Rotation paths and how fast each direction turns (degrees each step):
Each turn is a multiple of 5 degrees from 10 to 175, or 0.
Each row of a path follows its step; steps can be skipped.
Path 1:
step 0: [  4 -40 -16   1   8 -23 -32 -14  37 -14  12  18  -9 -30  13  28   2  27
  25  -9 -17   5  -8 -26 -20 -35 -11  36  49   3  -6  32]
step 2: [  9 -18 -25 -20  32   4  -7  31  38   2  27  -3 -47  19  -7 -21 -16 -35
  21  27 -36 -11  -4 -25 -17 -18 -15  14  25 -29  28  15]
step 4: [-12   4 -34  27  29  29 -11  18  36  31  -7  24  24 -12  -4  31 -51 -28
   2  20 -22  -4   4  -7  -7   3   4  31  24  35  32  15]
step 5: [  3 -37 -35  -9  19   1  15 -30  13  16  10 -27 -21  -6 -30   3   4   2
  45 -18 -37 -29 -20 -26   9 -44  18  28  10 -18  14  28]
step 6: [-25   4 -21   7   0  -2 -46 -16   2  15  20   5  19 -23  17 -23  22  -8
  50  52 -36  -5  33  13 -10  -3 -21  24   6  20  32   7]
step 7: [ 11 -20 -43  32  -7  40  19  21  22  19  18   1 -27   2 -23 -28 -26 -39
   7  31 -10 -16 -27  -8 -26 -12   4  26  -9  35 -10  28]
step 9: [-32 -32 -13  20 -18  31  11  -7  -1  48  30   3  -1 -43  -1  49   7 -10
  36  27 -24 -10   4  -2 -12  26  -9  20  13  24  19   2]
step 10: [  1   2 -40 -22  -6   8  12   0  28  -5  27   7  -6  35 -50  -4   3 -11
  11  46 -22 -47   9 -22   5 -37 -15  11  26  14   1  25]
step 11: [-37  -3 -32  24  13  18 -12  -8   8  10  23  -4 -13 -41  -1 -34  35 -15
  27  22  -7   5  -6  28  19  12 -20  31  28 -38 -21  36]
step 12: [-17  20 -23   7 -21  38  18  35  37  55  -5   6  -3   6   5  11  -4   8
  17  33 -40  18   5 -16  -3  11  20   5  20  43  -3  34]
[ 15  -3  -2  11 -10 -11  -8 -14  10  -5  -4  -9  -5 -10  -1  -4  -4   6
   5   8  -1  -4  -8  -4 -17   6  -8  -8 -12   9  -5  -8] => 45
[ -4 -19   3   1   4   5  -3  -9  -3  -6  11   6 -12  -6   9   7 -10  -6
  -4   6   8   2  -8   5  -6  11   7  16  -4 -16  -7  -1] => 170
[-15   4  -1   3 -17  -7   4  -1   5   5   7  16   8   0  13 -10   6   9
   6 -14  -4  -1   0   2 -11  10   3  10   4   4   3 -12] => 130
[ 14   8   1  -8  -6   3   0 -10   2   1  20  -2   8  -6   8  -9   6 -17
 -10   3 -18   3   2  -1   6  -9  -4   1  -4  -7  -7  -5] => 80
Path 2:
step 0: [ -7  17  -7  29 -15  -8  30  17   4  17   4 -41 -37 -10 -24  30  11 -16
  -8  19 -16  36  24 -27  -7 -10  -6   9   6  35  -6  17]
step 1: [ -4  -4  24  -6  -3 -32  45  16  17  22 -17 -29   0  35 -26  12   6   3
  14  35  -3  10 -13  20  43 -13  -5 -22 -15   3 -11  15]
step 2: [ 12  14   9  10   2 -22   4  -4  30  21  33 -34   2 -10 -14  24 -15 -16
  19 -24 -42  32   0   6  18  -6 -31  11   0  27 -37   5]
step 3: [ 15  13   7  -9 -35   3  15  46  34  28 -22 -44 -23  29   7   8  18   5
   6  -1  17   3  -4   1  19  -4 -19  10  13  33  -5  16]
step 4: [  8   5   9  18  12 -30  18  24  -3  28 -18   4  12 -10 -11  36 -25   6
 -15  15   4  61 -16   4  19  -6 -32   1   6  27 -19  12]
step 5: [ 34  27  17 -22   3 -15  36  11  29  23  17 -12   2   0  10 -19  51   7
  -9   3 -19  26  -5  27  34 -13 -13   7  13  15 -19  11]
step 6: [ -1   2  21   9 -19 -24 -24  10   1  26   2  -8 -15  11   8   3   2  12
  -4  -6  -7  17  -2  12   0 -12 -68 -22  -2  62 -11   2]
step 8: [ 11  -4   4  27  27 -33  46   1   2   6 -18  -2  -9 -14  27 -19  24  -1
  14  -1   2  28   1   6  11 -12 -37 -31  11  43 -16 -19]
step 11: [  3   0 -17  46 -23 -26  29  -2  29   3  17 -18  -8 -22  -9 -22  -2 -24
   3  -9   2  31   8   5  11  17  13  14  18  51 -23   2]
step 12: [ -3  14  12 -18 -10 -49  51  12  17   3 -13 -16 -16  19  -2 -11   6   1
  26  29  32  10  29 -10  -9  -2 -22  -6  -5  28   3  25]
[ -1   5  -6   0   5 -11   8  -6  13   3  13  -8   7 -10  11  -8  15  -8
   0 -15  -2  -5  -8  -5  -7   1  -3   8  -3   0  -3 -20] => 120
[  8  14  -6 -20  -6   6   7   0   2  -2   6  -3  -7  -4   8   3   3  -5
  -8   8 -10   2   9  -2  -9   2  17   9   2  -3 -10  15] => 160
[ -1  -1  -9   7  -9   4   2 -15 -13   4  -5   9 -10   7   6   1  14  -4
  -5   9 -18  -3   0 -11   5  -7  -3 -15  -1  -2  -5 -12] => 40
[ 13  -9 -13  -1   9  -7  -6   5   1  -6  -8   4   1  10  14   5  -2 -10
  11  -2   4  -4  10 -18  11   8  -7  10   6   0  -5   4] => 80
[ 15   3  12   4   2  -6  -5  -4  -7 -11   3   0  -3  -7  -1 -19  -4 -11
  -7   7  13  -5   8  -2  -8  10   4 -17   7   5  -6  -7] => 25
[  5  11   5  -4  -5   3  -4   0   6  -4  -5 -22   4   0 -13   5  -7  -2
  -8   6  -2  -1 -10 -15   9  -4 -13   0   9 -18  -7  -5] => 25
Path 3:
step 0: [-19 -21   1  16 -19 -16 -30  25  18   5 -16 -23   7  -8 -18 -29 -29 -11
  29   1 -36  21   1   5  26  -5   0   7  37  42  34 -21]
step 1: [  0 -29 -15  26  11  14  -9  15  21 -21   4   3   2 -19  15 -22  25  15
 -39   2 -34  35 -23   2  22  28 -32 -24  13   0 -12  40]
step 2: [ 33  -8 -11  20 -25 -13  22  25  14   8   9   0   2   0  -2 -30  -4  14
   6  21  21 -32   4  -7  15  30  10  20   1 -64  -9  37]
step 4: [-21  -2  23 -12 -12  13  -8   7  20   9   8 -27 -45 -29  -8  -5 -38  29
 -20   9  -8   9 -27 -11  -6  26 -36 -32  -9  30 -26 -12]
step 5: [ 16 -34 -13  -6   7  35  15  17   5  -5  18  -3 -33  46  10  22   7  42
   6  -5  37 -17   6 -11  30   6 -19  -1 -15   4 -15  38]
step 6: [ -6  12  -1  29  33 -20   5 -26   0 -17  14  28  10   9   2  13 -21  41
  -1  12  20 -37  27 -20   8  20  47  18 -26  -3   4 -28]
step 8: [-13 -53 -19 -24 -10  23   4  -8 -23   0 -23 -31  -3  38  23  -2   1  26
  -6 -24 -35  24  20   8   0   8 -27  -4 -26   1  -8 -25]
step 9: [ 32 -19 -25  40  37  30  12 -31 -34   9   7   9 -15  -1   0  16  -3  12
  17  -5 -29   4   1   5  37   7  24  24  18 -31  13  -5]
step 11: [ 20   0  -5 -37 -27 -21  21   6 -27  19 -23 -29 -12   3 -34 -17   5 -17
  13  25   2  30   4  27 -15  11 -17 -27 -14 -10   0 -48]
step 12: [ 21 -11 -12   5  30  42  -3  10   2  -2  14  -7 -43  -1   6  44  11 -22
  -9  -2  -9   8 -11  53 -26   5 -32  10  -1  -1  28 -14]
[  7  10  -1   3  -3  -4  -2  20   3  -2   3   2   5   1  -1  -9 -10   6
  -3 -19  -6 -14  -1   3   7  18   2  -5   1  13  -6  10] => 20
[ -1  -3 -16  -3  -1 -15   5  -5   3  -8  -6   0   4  -3 -10  14   2   5
   5  -1   4  11  18  11  15   9   5  -3   5  10   8  -8] => 130
[  5  -6  -7   9   7 -11 -25   4  -9   7  14   5 -11  12   3  -4  -8  -9
   4  -4   7   6   4   1  -2   3   4   9  -4  -1  10  -8] => 120
[ -9   1  -3   5 -15  -9  -4 -13  -6   3  -1   8  -4 -14   4 -10 -10  17
   3   2  -4  -8   5   6  -9   8  -5  -1   0 -11 -11 -14] => 160
[  4   8   5  -9 -19  -7  -2   3   4   4   4 -12  12   9  -7  16 -13   0
 -13   2 -10   2  -7   6 -10  -2   1   4  -6  -4  11  -9] => 90
[ -6 -14   7 -16  -6   2 -13  -5   5  -1   6  -6  -2 -10   5   2  -6   1
 -14  11  11  -7   5  -8  14   9  10   8  -2   3  -3  10] => 25
Path 4:
step 0: [  0  27  -1   3  -2 -22 -22   6 -12 -49   9   3  16  13  -9 -23  10 -27
  -7 -22  -4   7   9 -10 -10  55 -11 -25  -4  38   1  48]
step 2: [ -9  23  12 -13  -7  13 -10   7  25  18   1   4  -3  21 -66 -31  30 -13
  13  17  16  -4  -2  21 -23 -15 -13  25  11 -31  40  11]
step 3: [ -2  30  -2  45 -38   8 -18  17  -8  27  32 -21   9 -27  28 -18   9 -18
 -22 -30  15 -14  27 -42  -9 -15   5  10   1  13   1  13]
step 4: [-10  -5   5 -12 -12  22  12 -34 -16 -13 -14  23  41  15  -1  30  25 -17
 -35 -48  17   8  -3  24  21  16 -27  12  -8 -20 -23  21]
step 7: [-18  63  22  -7 -36  14  12 -14  -5 -12 -10  32   8  12  -7   2 -29  -4
 -31   4  12 -27  13  -9  -2   0 -11 -11  52   5  17  11]
step 8: [ 35 -30   5  26 -11   9  10 -29 -26 -12   3   2  35  18  16  -1   8 -15
  13 -11   5 -16   0 -10 -24  14   2   9 -23  63  16  39]
step 9: [  4  -1 -16 -35   6  16 -39 -40  36  -7 -21   7   3  -5   7   2  29 -22
  43 -18  -7 -17  29  17  22  17  -2 -26  -2 -32  19   7]
step 10: [-27  21  17  19 -29   2 -14   7  19  38 -24 -13  14  12 -42 -35 -28 -21
  17 -10 -11  38  20   6 -36 -19   1  -7   5  20   3  -8]
step 11: [-19  -8 -28  19 -12  18 -20  -2 -23  33  -9  -5   6   7  14  -3  45 -21
 -61  17  27 -39  10  10  -5  -8  14   2  20  14   1  20]
step 12: [ 28   3   5  12 -45  26   3 -38  -3   4  25   7  12  12 -16  11 -17  25
 -18 -15 -10  12  16   9  34  10 -24 -16 -28 -28  25  42]
[ -4  16   0 -19  -3  -3  -5   7 -18   8   6 -12  13   8   0  -2  -3   2
 -10  -5   2  -8   1   1   7   0   4  -1  -5  14   0 -13] => 95
[ 13  10   8  -1 -10   8  -3   7  -3  -1   1   8  -7  -4 -11  -6   3  -4
  -5   1 -26  16  -8  -5   3   8  -3   1   6   8   9  -3] => 145
[-13   2  -2  -3  -5  10  -6   8  -2  -1   8  -8  -8  -9 -10  10 -12 -16
  17   5   1   1   5   4   2  -3  13  17   5  -3   2  -3] => 95
[  2   5  -9  -5  -6  -1 -15   5  14 -23  -9  -2  -3  -5   4   1  10  -7
 -12   9   5 -12  -4  -5   8  -9   3  -5   9   1   2  -8] => 170
[  2  -9  -1  -6  14  14   2   4   2  -2  -7   4  12   7  -6  -2  -3   4
  -9  12   8   5   0   0 -18  -7  -5  18   8  12   8  -5] => 125
[-17  -2  -3  -9   0  12   1  -1 -10  -8 -13  11  -9   2 -16  -2   1  14
   0  -7  -3 -11   5  -9   4   2  -8  -2  -7 -13   7  -1] => 145
[-13   9 -15   8  -2  -1   6  10  -9  -1  -5  18   9  -2   1  -3  -4  -7
  -6  -2   4   9   3 -11  -5   4   7  -5  12   2 -18   5] => 100
